In the rows, 128 means zero.
Each named turn below is shown by a few rows before and after it. Which turns, in which order, take the first row of each later pair to the second? The first pair is answered.
Q544:
[ 85 162  93 179 164 145 156  99 132 183 107 134 120 161 103 152  98 137
 132 140 116 104 123 132 172 129 118 114 138]  ->  [ 92 167  91 186 156 134 144  96 131 174 102 143 120 168 129 159  92 137
 127 150 120 112 135 134 176 135 127 127 122]
[112 132 117 147  91 147 156 124 133 192 144 125 158 165 112 173  68 137
 130 155 118 143 130 135 116 156 125 136 147]  ->  [115 144 112 149  82 134 138 119 130 174 138 139 161 171 148 161  66 131
 125 164 121 150 146 133 117 148 137 156 137]
[105 118 108 156 158 148 189 130 130 194 145  98 125 152  54 160 110 146
 133 116 102 123 118 118 141 146 113  85 129]  ->  [110 129 105 169 152 141 184 122 131 179 137 117 142 160 107 196  90 151
 127 139 114 142 135 116 153 168 145 109  84]
Q806:
[137  92 160  49 117 136 137 155 157 133 148  98 141 121 101 135 139 134
 113 121 169  85 124 104 113 128 120 127 153]  ->  [133 112 144  66 117 130 123 145 148 148 128 101 121 143  93  91 146 124
 117 110 147  71 130 110 108  96 106 133 176]
[170 145 120 120 113 124 120 139  92  91  94 112  96 105 129 111 156 117
 124 132  99 120 116 152  91  92 142 144 169]  ->  [149 146 112 149 140 149 178 133 105 143 112  95 105 116  89 166 127 135
 129 139  90 124 102 147 112 125 135 107 146]
[150 119 123 202 121  94 149 128 140 192 125  81 122 127 114 138  99 114
 129 130 108  87 138 113 153 132 112 115 113]  ->  [174  81 159 146  95  86 129 151 147 128 142 102 148  93 166 154 110 119
 114 148 148 109 137 107 149 151 139 135  88]
Q912:
[105 124 139 142 108 109 107 117 112 119 146 120 125 141 117 130 114  97
 135 152 129 140 117 133 138 128 110 158 119]  ->  [108 117 145 135 105 109 104 120 113 113 149 121 131 130 116 132 122  98
 132 153 128 142 121 137 133 131 109 156 121]
[124 112 121 118 129 159 129 139 116 140 121  96 111 132  90  71 168 123
 181 115 124 115 129 131 100 122 129 105 176]  ->  [125 115 121 124 129 160 126 137 114 144 119  96 111 132  92  73 169 124
 180 113 126 115 131 125 101 121 126 107 169]
[123 132 105 142 136 133 132 116 132 141 120 137 113 142 119 112 121 124
 119 124 117 122 122 125 132 124 106 109 120]  ->  [130 137 107 137 130 124 118 118 124 128 117 140 112 136 133 100 132 122
 116 124 122 124 133 130 131 118 111 122 122]
Pairs:
Between the rows of a pair lie two turns.
[122 112 143 140 131 122 133 131 125 100 159 118 162 128 155 137 127 131
 122 122 145 152 116 132 137 134 141 136 115]  ->  [109 128 124 166 148 131 153 117 125 136 153 102 151 144 124 137 116 132
 129 110 121 141 117 134 146 125 123 118 123] -> Q806 Q806
[101 130 117 181 129 150 139 161 143 110  72 133 136 129 142  85 117  75
 127 125 123  89 132 134 122  83 149 153 154]  ->  [107 119 128 168 128 154 140 165 143 110  79 130 138 116 125  78 129  75
 129 121 132  82 125 135 119  81 142 141 173] -> Q544 Q912
[131  98 149  94 125 128 142 134 149 106 157 142 141 126 132 161 120 136
 121 137 145 144 112 125 132 162 139 125 103]  ->  [127 143 116 130 124 113 103 103 123 121 110 149 103 159 135  77 128 117
 129 116 108 121 137 140 115 105 114 141 145] -> Q544 Q806
[125 116 141 116 142 152 145 123 143 117 150 135 139 116 108 158 133 134
 120 127 145 135 117 125 131 146 145 120 118]  ->  [129 146 126 131 130 133 103 112 128 105 119 150 118 136 138  99 138 123
 122 119 132 127 137 131 115 105 134 151 140] -> Q544 Q806
[145 101 162  89 111 118  91 146 113  91 142 129 110 105 140  78 164 126
 122 122 129 117 131 134 117 108 118 130 160]  ->  [112 120 128 156 157 142 172 117 122 176 151 105 118 137  91 156 111 147
 132 130  98 111 121 132 143 147 107  87 123] -> Q806 Q544
[139  99 154  98 113 139 147 149 144 108 155 119 155 103 140 141 143 147
 130 134 152 146 112 131 125 148 145 132  98]  ->  [131 105 150 108 121 143 161 145 144 124 154 113 159 112 130 158 130 148
 126 136 145 142 109 131 132 155 145 119  89] -> Q544 Q912
[117 101 146  76 118 109  86 168 113  82 151 112 139 102 161 140 102 154
 120 149 163 121  95 159 133 160 108 167 116]  ->  [113 104 138  91 132 112 101 162 120  96 153 110 144 108 158 170  85 164
 122 156 164 124  94 157 147 178 117 165 105] -> Q912 Q544
[144 110 113 145 154 121  92 125 101 133 216 163 153 143 135  80 142 103
 128  94 106 110 133 117  64  92 134 143 211]  ->  [152  75 140 113 144 123 105 149 116 111 245 172 179 114 159 143 134 109
 120 113 143 129 120 114  74 137 163 134 169] -> Q806 Q806
[119 152 103 155 129 120 137 118 135 146 105 143 131 135 189 192  90 144
 121 155 130 152 149 122 153 150 149 139  73]  ->  [114 175  83 179 135 120 126 101 124 165  84 142 105 163 174 147 100 133
 128 136 107 133 153 125 148 118 128 138 100] -> Q806 Q806
[117 172  90 152 133  88  89  93 113 115  74 143  86 112 177  80 129 104
  96 157 152 123 138 111 113 118 159 154 136]  ->  [104 144 102 140 154 121 128 107 117 153 106 109  74  98  83  67 150 107
 108 134 137  96 102 115  96 110 120  96 186] -> Q544 Q544
[153  80 173  91 134 139 142 163 133  92 123 102 150 109 143 162 134 125
  83 112 177 146 105 141 135 158 132 120 104]  ->  [144 104 149 128 137 137 152 141 138 109 108 105 149 136 169 194 106 125
  86 126 168 146 116 139 149 173 136 128  74] -> Q912 Q544
[145 158 178 106  97 104 108  99 127 109 120 142 158 150 196 144 135 173
 103 151 160 154 132  71 145 123 137 167 110]  ->  [122 190 144 150 124 120 116  77 112 164 103 120 127 178 123  87 142 165
 119 128 110 122 136  83 133  81  91 145 164] -> Q806 Q544
[156 131 145 114 168 174 148 115 153 113 144 129 157  77  94 147 114 146
 135 154 115 124 120 133 133 153 120  87 105]  ->  [149 156 126 143 167 165 142  97 153 123 126 136 163 102 125 164  95 144
 131 165 108 133 138 128 140 155 135 104  82] -> Q544 Q912
[180  97 164  81 124 109 123 170 122  93 127 128 127 117 168 111 126 149
 140 147 160 156 124 123 112 156 151 135 138]  ->  [159 140 128 137 153 115 138 138 110 160 102 113  95 154 105  66 122 147
 160 120 110 122 131 129 101 121 106 113 182] -> Q544 Q806
[131 135 135 114 122 167  79 137 123 123 122 125 137 102  97  97 148 122
 159 126 124 126 135 119 119 132 132 112 156]  ->  [118 136 128 130 137 175 109 134 132 147 129 119 150 106  99 155 123 136
 156 139 125 135 132 113 144 165 144  96 123] -> Q806 Q544
[117 107 147 136 168 120 159 122 128 155 150 112 110 122  88 138 122 149
 123 127 130 134  93 128 135 135 130 117 146]  ->  [125 123 135 144 156 103 143 116 125 132 135 137 125 137 148 162 104 150
 116 148 144 154 115 124 142 150 158 153 103] -> Q544 Q544
[144 123 120 145  93 100 125 109 122 132 106 144 140 141 202 149 135 123
 146 162 136 137 146 141 131 135 160 159 105]  ->  [121 136 103 184 125 116 165  95 124 189 104 114 125 153 134 148 129 127
 157 146 100 117 139 142 132 130 130 124 127] -> Q544 Q806
[ 99 107  65 113 106 156 104 134  63 108 102 109  83 111 174 102 129 119
 127 109 132  98 137 111 122 106 143 156 131]  ->  [100  85  82  99 106 166 126 146  76 107 129 107 104  97 179 160 118 134
 118 128 152 112 119 105 133 151 157 147  98] -> Q806 Q806
[124 103 149  91 125 132 155 143 149 100 160 138 163 120 185 193 118 148
 136 126 153 158 111 111 148 156 161 118  79]  ->  [118 138 128 107 130 128 114 128 117 113 125 127 104 138 129  49 168 123
 156  81 101 112 117 126 109  65 104 110 187] -> Q806 Q544
[121 158 125 143 122 113 112 108 122 138 101 135 127 131 144  91 139 135
 107 115 123 131 140 141 129 103 105 148 142]  ->  [114 127 140 129 135 136 167 124 135 155 134 124 152 107 112 161 125 151
 107 119 133 137 110 137 147 145 116 113 118] -> Q544 Q806
[115 126 138 135 142 137 142 125 120 155 135 120 100 128  61  98 136 117
 143 107  99  94 126 139 129 101  97 100 164]  ->  [128 134 135 131 122 122 104 121 113 129 119 128  93 133  96  66 146 108
 136 104 104  98 142 143 119  87 102 123 168] -> Q912 Q912
